In the rows, 128 means zero.
One turn moves each row of this set onto another row. After a few examples, where does it send each row asked below?
Bepo: [137 142 123 133 138 129  99 119 134 126  93 151 124 102 155 159 163 128
  88 164  91 121 141 151 120 134 132 106 128]
Vetus: [152 144 118 100 125 109 109 123 138 140 106 108 136 166 153 145 147 133
 101 151  94 109 125 139 126 138 128 129 141]
lel: [152 150 121 137 127 119 103 129 133 124  97 130 133 127 133 156 124 122
 108 158 112  77 116 158 104 129 136  91 114]
Dasu: [119 143 162 125 131 126  88 132 123 134 116 146 113 116 154 143 141 171
 112 141  95 121 125 124 103 132 131 131 106]
fir: [131 136 134 121 130 116  88 112 139 136  95 141 131 110 133 143 148 111
 101 147 101 116 155 132 137 137 128 106 134]
fiba: [131 146 143 123 123 115 113 121 135 126 104 100 157 102 140 139 127 149
 111 147 122 106 115 121 109 115 121 127 117]
nuv: [121 144 145 136 107 138 115 126 134 135  99 125 136 121 139 155 155 155
 109 117 122 121 126 121 114 127 133 110 121]
derav: [157 164 134 149 147 119  84 132 112 119 112 129 117 146 142 139 126 133
 110 152  83 115 103 126 118 121 123 139 127]
ker: [164 150 110 130 135 133  97 116 140 125 112 137 120 131 150 167 144 120
  88 138 100 120 118 134 109 143 155 115 105]
Fem: [135 157 118 140 136  96  83 105 138 133  95 143 128 110 148 137 146 122
  93 158  86 109 134 151 127 130 114 104 121]
Nubi: [148 142 135 121 130 107 105 132 103 134 107 133 129 172 134 160 135 141
 113 155 105 112 124 134 121 134 131 125 138]
kunud: [141 152 156 114 138 128 104 108 151 142 111 115 129 110 163 154 165 144
 129 141 102 123 120 118 111 123 114 146 131]
Kis: [159 163 128 121 151 122  84 125 148 114 111 113 121 133 153 140 136 129
 105 166  87 102  99 141 116 125 118 141 146]
luf: [143 142 131 130 122 110 101 109 101 135 106 142 126 110 151 138 127 187
 110 151 102 115 121 134 120 137 123 120 109]
Nolip: [131 123 139 136 136 120  93 109 117 146 113 136 110 115 122 132 141 167
 131 142  98 108 125 132 100 134 105 121 113]
zate: [141 139 111 122 152 133 115 134 139 110 107 104 137 129 133 165 153 149
 103 148  98 103 125 157 116 117 120 137 131]
Lesop: [157 123 134 131 139 126 112 101 138 131 116 120 128 107 152 146 153 152
 108 167 111 124  98 115  89 143 128 133 139]
buze: [125 140 129 126 130 149 117  90 137 132  94 132 139 136 144 152 142 123
 116 150 111 111 119 137 147 138 129 139 103]
Gefed: [143 147 142 129 137  98 107 106 144 139 101 107 139 116 138 151 151 161
 142 153 112  89 123 144 110 120 101 123 131]
lumat: [134 142 129 115 125 128  99 117 123 141 105 117 127 117 139 152 155  93
 111 149 103 110  96 142 119 130 127 118 110]
kevar: [170 156 134 137 133 104 112 113 152 132 107 124 140 122 176 156 152 180
 117 147  98 110 133 129 110 134 131 125 129]
ped: [149 156 127 157 126 137 106 110 125 121  98 135 120  96 147 152 152 169
 110 152 112 112  91 136 107 133 120 107 130]
viru: [131 153 138 144 111 110  91 100 138 153 101 128 107 136 139 131 152 145
 122 134 104 108  98 125  94 140 112 102 126]
vil: [137 153 124 135 151 137 117 129 103 120 102 125 122 143 127 169 148 145
 111 151  93 122 118 151 107 114 114 140 117]
nok: [155 132 124 161 144 148 111 109 156 121 100 147 125 136 152 145 141 135
 114 162  91  97 125 140 128 144 138 128 111]
biz: [121 144 139 144 130 110  99 114 152 129  92 140 136 145 149 143 144 129
 123 171 101  81 111 150 133 136 131 117 106]
Pulok: [132 148 135 135 125  99 107 110 159 138 108 119 132 143 150 139 142 163
 102 152 100 106 118 138  70 130 121 117 111]

Kis goes to Vetus
viru goes to nuv
luf goes to Nolip
Now these:
nok goes to biz
Gefed goes to kunud
Lesop goes to Pulok
Fem goes to fir
lel goes to lumat
derav goes to Nubi

One turn moves each row of this set onto another row. After a few examples, where does it send each row asked below?
tikot: [129 144 134 153 124 129 124 135 143 126  97 132 130 115 125 148 111 114
 131 122 113 123 151 118 142 119 135 118 133 135 130 138 131 141 126 121
 120 140 120 131 136 117 135 132 144 116 130 124 114 120 134 145 133 119
 110 109 119 106 117 136 137 144 136 142 127  87 142 116]
lidor: [130 140 148 124 127 141 124 131 121 111 151 131 130 119 102 121 118 117
 118 132 105 141 130  78 124 138 114 112 154 111 139 128 142 116 136 128
 115 128 144 116 140 149 132 152 111 121 129 142 142 148 123 136 126 118
 118 118 167 120 134 122 146 121 128 119 147 145 132 110]
bem: [130 119 142 135 124 114 126 147 137 124  90 131 135 115 122 161 126 140
 135  98 108 139 159 120 138 130 132 147 157 131 135 136 153 113 148 108
 115 124 139 123 132 111 119 143 136 129 139 117 137 152 138 126 123 139
 100 127 143 112  99 130 123 115 123 126 123 115 118 146]
mefiz: [125 155 120 117 124 109 138 135 125 135 120 117 110 122 119 129 143 102
 112 126 113 139 142 109 123 143 139 121 116 116 135 110 134 140 153 150
 114 133 121 133 140 121 107 116 105 128 140 126 133 124 117 109 138 114
 153 158 145 106 120 134 139 117 121 141 127 132 145 133]
maduk: [119 149 139 103 111 132 122 128 131 136 129 125 109 151 101 158 144 114
 130 113 101 148 136 139 146 126 112 104 134 133 137 123 125 139 120 123
 122 140 123 131 119 135 122 121 124 122 136 118 100 139 123 104 116 117
 140 124 112 112 137 131 139 134 128 155 116 116 136 114]
gapod: [146 146 122 124 134 111 127 130 107 122 113 136 119 121 137 152 112  99
 138 129 116 133 134 125 115 142 134 117 156 146 121 130 140 127 153 117
 121 135 135 115 132 129 123 123 114 129 126 135 124 156 149 128 132 126
 100 126 154 118 101  98 135 106 124 115 117 112 104 149]
nagu: [119 146 126 144 136 117 113 116 132 108 112 125 106 108 134 140 122 127
 157 114 137 130 146 117 139 150 146 123 111 118  98 123 123 133 134 124
 112 142 134 111 148 126 115 129 119 129 137 119 113 131 135 118 137 140
 109 146 133 119 126 112 128 138 141 134 127 123 112 134]
bosar: [144 135 134  89 120 137 101 130 129 142 104 120 118 109 131 138 120 105
 109 135 131 153 121 130 131 138 113 128 130 114 127 152 166 119 130 114
 123 136 159 133 108 144 134 101 123 132 130 125 109 142 138 114 128 133
 113 121 136 132 113 138 131 128 118 131 125 135 106 138]
zekit: [130 120 133 110 119 104 103 124 147 116 127 136 126 119 135 120 139 118
 126 113 109 123 128 106 133 131 111 134 144 134 117 123 153 126 112 137
 109 124 106 132  97 132 146 125 118 115 131 128 134 124 120 135 133 131
 116 120 144 103 140 121 137 111 133 131 107 133 124 136]
zef: [140 129 140 106 133 147 113 162 122 113 130 138 126 105 117 128  91 134
 131 121 132 137 120 103 135 141 141  97 127 102 139 111 152 114 143 141
 115 167 128 126 158 133 114 136 147 131 138 129 123 142 131 112 106 136
 145 141 136 128 114 115 138 132 132 134 126  98 124 136]
tuge: [116 138 132 113 104 136 110 134 121 127 120 145 150 150  83 121 112 132
 126 128 115 124 144 122 109 132 106 124 173 116 124 152 162 132 150 120
 127 134 118 143 126 117 113 133 110 125 135 125 117 134 109 132 130 114
 121 134 146 138 119 128 147 121 147 148 129 135 137 110]
Suton: [127 146 142 109 125 139 106 160 137 120 116 146 104 119 137 116 109 123
  90 113 146 145 136 109 131 139 125 120 147 130 129 115 161 125 128 130
 116 167 122 134 143 129 137 130 143 131 115 112 129 125 121 121 114 142
 130 143 135 117 109 115 123 119 129 141 141 103 128 128]
vafo: [142 131 146 101 118 113 133 119 132 126 135 132 115 116 112 117 113 109
 122 114 114 153 141 132  88 136 122 102 117 106  96 122 150 130 130 109
 142 141 145 135 131 130 139 104 116 117 148 123 142 121 138 114 125 127
 126 144 133 125 142 128 134 125 130 130 111 110 127 146]
mifem: [122 120 135 155 128 127 119 142 147 119 130 141 108 120 117 134 115 102
 131 113 108 135 150 115 154 134 143 125 132 124 114 112 137 138 143 132
 111 134 142 128 129 133 105 152 115 146 157 121  89 144 110 113 130 133
 130 120 136 117 132 109 140 113 134 124 119 124 100 121]
kaseb: [127 114 130 123 132 161 109 146 132 112 125 134 113 111 126 125 113 118
 125  95 109 142 126 125 124 125 128 125 135 129 122 102 148 145 143 135
 108 169 126 137 136 135 147 133 142 122 130 125 119 148 128 113 101 146
 128 139 118 122 132  99 140 134 120 116 132  95 113 119]
Gufor: [122 150 128 106 101 126 125 126 127 118 112 125 120 126 126 132 103 119
 145 118 105 124 138 109 141 153 145 130 115 113 140 124 142 145 139 133
 112 125 140 141 141 124 128 118 107 116 146 118 135 155 119  97 119 150
 135 133 132 107 127 139 125 141 149 161 120 124 163 124]
gifav: [123 150 134 134 111 143 116 150 123 141 119 145 118 111  97 155 121 106
 132 114 118 144 121 132 124 128 126 111 144 136 112 151 162 115 135 104
 137 145 125 138 143 139 125 135 123 136 141 134 132 148 152 120 161 134
 115 127 143 123  93 103 118 139 118 136 105 118 121 135]
laru: [129 144 141 114 122 101 142 155 159 133 119 133 119 124 100 153 101 115
 124 147 100 136 143 106 131 132 147 111 141 113 116 145 135 126 142 144
 118 154 116 139 144 120 115 121 114 127 151 130 103 140 120 125 121 136
 134 130 133 125 109 120 128 138 124 140 131  97 112 145]
kov: [133 128 115 127 107 130 130 127 122 132 136 132 140 132 123 132 138 123
 129  98 120 121 147 115 114 135 126 143 154 101 113 141 144 138 169 128
 129 118 148 148 131 118 132 123 121 130 137  95 122 137 128 140 146 130
 145 118 119 134 122 123 147 116 138 129 145 131 139 117]
Pize: [133 106 116 107 117 151  98 137 134 124 113 118 130  97 116 126 127 102
 131 133 116 142 120  95 123 138 103 130 125 133 135 138 158 130 141 115
 135 123 134 152 109 147 153 121 114 113 131 132 121 147 141 129 120 129
 125 146 141 115 112 126 120 152 120 135 117 130 122 147]
gek: [132 133 126 116 119 147 118 120 128 116 131 127 132 125 115 143 132 142
 157 122 135 121 133 115 116 161 127 107 151 120 123 152 157 125 149 120
 130 138 132 142 130 110  97 130  94 125 145 117 120 147 129 118 143 123
 151 144 132 139 134  99 161 121 120 148 118 142 118 135]
tozib: [136 149 143 123 111 140 135 131 126 138 161 116 114 105  93 148 132 125
 129 125 112 156 130  98 114 124 131 126 167  96 119 123 131 119 123 141
 129 134 133 129 138 132 147 129 108 117 128 128 151 137 135 130 138 123
 143 124 134 119 134 119 139 122 117 131 152 125 119 110]
pago: [134 146 123 105 129 111 136 138 117 145 112 137 112 128 109 137 129 140
 149 138 116 119 125 110 115 143 133 132 168 118 131 161 147 133 153 115
 121 148 126 156 118 124 141 128 118 121 111 117 130 145 124 133 125 133
 117 134 131 134 110 118 159 119 132 155 117 122 148 121]
viku: [142 138 137 141 120 147 113 135 131 127 109 132 125 136 113 131 100 115
 122 108 108 132 159 102 128 125 144 123 121 142 130 136 150 143 148 110
 127 145 128 142 149 117 131 144 113 167 124 105 121 118 107 118 141 133
 134 122 128  94 104 124 124 120 144 146 129 104 130 127]
Pevu: [130 120 154 121 121 147 103 116 134 130 119 104 103 127 120 130 117 119
 132 120 106 144 118 116 121 140 125 114 139 118 130 141 171 116 118 108
 125 116 122 145 148 141 141 157 141 120 136 133 120 141 131 130 117 117
 146 126 105 126 124 133 146 125 149 147 100 123 135 142]
Tok: [131 131 100 144 106 144 132 138 111 120 118 131 142 125 119 128 147 138
 137 123 122 122 130 132 125 129 120 113 141 115 124 137 141 143 143 104
 139 146 153 144 129 124 127 130 122 121 139 109 146 137 124 124 141 124
 107 131 130 125 117 121 166 129 135 132 101 134 128 106]
Pural: [123 145 146 120 107 142 126 142 129 131 144 118 117 123 114 130 121 116
 127 126 124 154 138 113 108 120 111 112 166 109 134 115 140 128 120  90
 128 146 140 125 137 131 142 133 108 121 132 122 175 137 125 101 131 134
 124 116 145 128 136 115 144 138 123 139 135 138 100 127]
muguv: [150 129 161 107 119 163 119 124 142 126 130 115 125 116 120 140 117 127
 131 113  95 136 140 102 116 136 120 115 152 111 143 143 164 129 134 106
 114 132 141 122 152 130 135 153 103 132 124 134 155 156 130 118 124 136
 137 114 133 116 137 116 155 135 113 136 149 143 122 126]
gusi: [132 126 137 105 134 135  87 161 119 114 126 126 121 102 137 136  95 123
 125 117 118 131 119 121 115 140 125 108 142 112 123 112 151 124 140 135
 111 150 101 113 129 117 113 137 146 127 140 115 119 143 133 120 103 138
 147 132 136 115 128 124 131 119 125 141 136  93 103 115]
togi: [134 122 127  95 136 140 105 130 124 143 113 129 121 102 121 137 116 115
 140 135 135 152 145 116 125 122 117 143 144 113 132 110 155 137 146 130
 128 119 137 117  84 110 128 104 120 131 136 127 133 142 133 117 129 116
 119 125 135 109 112 153 143 110 123 127 123 119 100 146]
morop: [145 115 124 106 131 156 112 127 133 137 133 131 128 101  89 128 117 117
 144 128 139 149 141 116 125 128 103 136 115 103 139 116 152 124 129 123
 144 122 156 136 116 130 125 122 124 141 117 143 123 134 135 130 121 120
 120 151 142 116 122 121 138 120 130 133 118 118 134 160]
siga: [162 140 161 105 114 145 112 135 137 124  93 118 118 116 124 134 128 131
 127 127 104 151 133  94 118 133 134 103 151 111 121 150 157 118 118 129
 115 130 127 123 136 128 124 118 136 126 164 116 123 125 121 123 144 133
 142 136 134 112 108 158 136 114 146 146 106 139 121 129]
lub: [125 109 133 111 124 142  97 129 134 134 114 116 141 116 104 136 120 128
 139 122 124 168 123  88 146 142 109 153 146 134 132 144 143 123 142 145
 137 135 145 140 108 125 132 110 125 128 147 116 140 140 129 122 124 121
 142 128 147 116  95 152 125 131 137 124 118 121 113 139]
Deko: [132 122 142 120 122 130 118 114 131 116 130 130 125 134 109 105 129 145
 134 129 107 145 141  80 137 132 125 131 131 120 120 106 158 126 131 152
 122 142 136 130 139 137 139 134 102 126 123 117 141 136 109 126 126 140
 108 134 143 123 109 130 135 122 161 118  98 131 141 158]
kiv: [121 135 144 106 137 119 121 121 115 120 139  98 115 114 138 128 119 128
 142 129 128 138 123  91 124 142 120 120 170 124 136 128 131 115 139 116
 108 136 136 121 133 134 143 129 108 128 127 123 162 145 118 124 128 132
 112 114 156 107 146 121 137 119 128 149 134 128 124 110]
Zuz: [130 149 126 127 128 160  96 146 130 118 130 126 118 103 124 123 106 139
 107 119 122 144 136 106 138 127 125 129 158 133 137 110 159 129 121 160
 113 160 104 130 144 127 126 131 142 122 116 119 114 131 123 128 118 127
 129 132 135 122 110 111 149 130 134 147 127  90 115 115]
seto: [147 131 133 112 117 158  95 121 125 138 122  95 121 116 101 128 107 127
 127 131 117 171 124 127 140 142 122 148 134 112 126 139 156 132 134 145
 146 124 150 149 131 146 114 104 122 135 127 139 114 150 134 137 114 118
 127 131 140 128 116 132 144 116 144 133 118 121 107 132]
Fegu: [140 134 131 131 121 116 128 124 108 127 131 129 153 135  91 142 104 109
 136 120 131 147 146 119 125 141 116 128 154 142 118 120 139 109 139 135
 118 130 149 121 150 134  98 125 120 141 134 129 104 153 133 133 135 120
 112 125 147 125 127 100 113 107 139 129 115 104 116 138]
fimo: [139 128 137 114 127 143 112 143 131 110 114 140 134 111 116 126 114 142
 135  92 129 153 137 115 131 134 129 123 131 127 121 109 143 139 130 153
 103 173 129 126 138 120 130 113 149 126 140 113 129 130 127 109 126 151
 136 141 138 123 123 113 126 132 133 115 153 109 105 111]
Nen: [120 143 124 131 110 135 107 132 123 119 125 139 124 127 119 149 117 110
 132 105  79 128 118 130 148 134 124 131 120 118 138 138 142 139 119 135
 113 124 127 122 115 121 124 148 113 129 146 123 119 142 121 104 112 140
 147 124 157 112 114 144 144 126 136 143 121 133 160 109]
pev: [135 117 130 131 109 143 124 127 131 117 107 124 142 107  92 139 120 134
 135 104 114 126 146 121 135 125 133 138 134 142 130 125 167 112 157 119
 117 116 118 137 159 126 115 145 105 133 136 134 123 153 142 137 145 133
 109 145 131  97 112 109 123 118 109 141 116 117 121 135]
lun: [143 167 140  98 112 141 118 123 130 125 123 125 103 149 112 153 138 126
 142 114  96 150 158 118 128 140 139 100 125 125 145 125 136 154 140 128
 131 133 123 135 135 127 124 112 114 122 126 118 114 136 120  99 127 132
 145 137 133 121 104 123 142 138 151 138 147 134 130 140]
leso: [142 122 163 118 114 140 135 136 121 131 113 105 126 114 113 147 125 149
 138 120 116 155 134 114 137 131 129 108 165 110 127 139 141 121 119 127
 115 140 140 115 138 127 138 137 116 125 131 133 161 146 135 129 114 120
 127 122 132 109 149 147 130 125 120 147 143 137 129  97]
Ropo: [115 147 123 133 123 110 106 144 121 126 119 117 124 139  98 147  96 125
 136 128 111 140 132 133 121 130 134 114 123 133 109 144 147 123 124 110
 122 151  91 132 136 125 116 148 108 144 125 129 122 131 118 110 109 127
 135 138 138 124 118 114 130 144 137 149 127 108  93 147]
tikos: [124 148 144 136 109 133 113 155 126 146 119 117 120 118 101 156 109 116
 142 110 110 155 152 115 120 137 139 138 175 127 108 137 152 126 149 127
 136 122 124 147 137 129 114 116 132 128 146 114 130 166 141 130 148 137
 125 114 134 127 108 115 103 133 148 143 121 102 112 133]
Peba: [123 120 135 133 120 122 140 152 116 123 113 141 111 135 120 143 138 138
 142 125 118 137 143 117 119 146 123 109 165 104 112 140 144 129 148 122
 129 136 144 131 110 123 106 138 114 118 140 106 113 158 144 133 107 112
 137 138 131 154 135 140 142 120 126 139 119 144 127 128]
tir: [104 150 114 141 131 115 116 133 123 134 130 101 128 125 123 146 141 107
 117 122 104 139 152 123 122 138 114 127 128 119 151 113 140 133 127 127
 110 131 132 126 127 117 104 139 128 118 131 123 126 131 105  93 114 110
 135 135 144 132 132 127 152 140 136 139 112 120 140 142]
Num: [158 136 136 130 135 128 124 123 115 144 143 115 133 107  98 134 117 124
 140 117 101 166 132 124 113 117 137 119 136 122 113 117 154 128 122 136
 125 131 127 129 106 127 128 120 118 115 150 122 129 129 118 110 129 130
 151 106 137 140 132 129 173 118 141 120 111 104 110 142]

gapod goes to bem
tozib goes to lidor
Now these:
Nen goes to lun
lub goes to seto
kaseb goes to Suton
mifem goes to viku
tuge goes to gek
Num goes to Deko

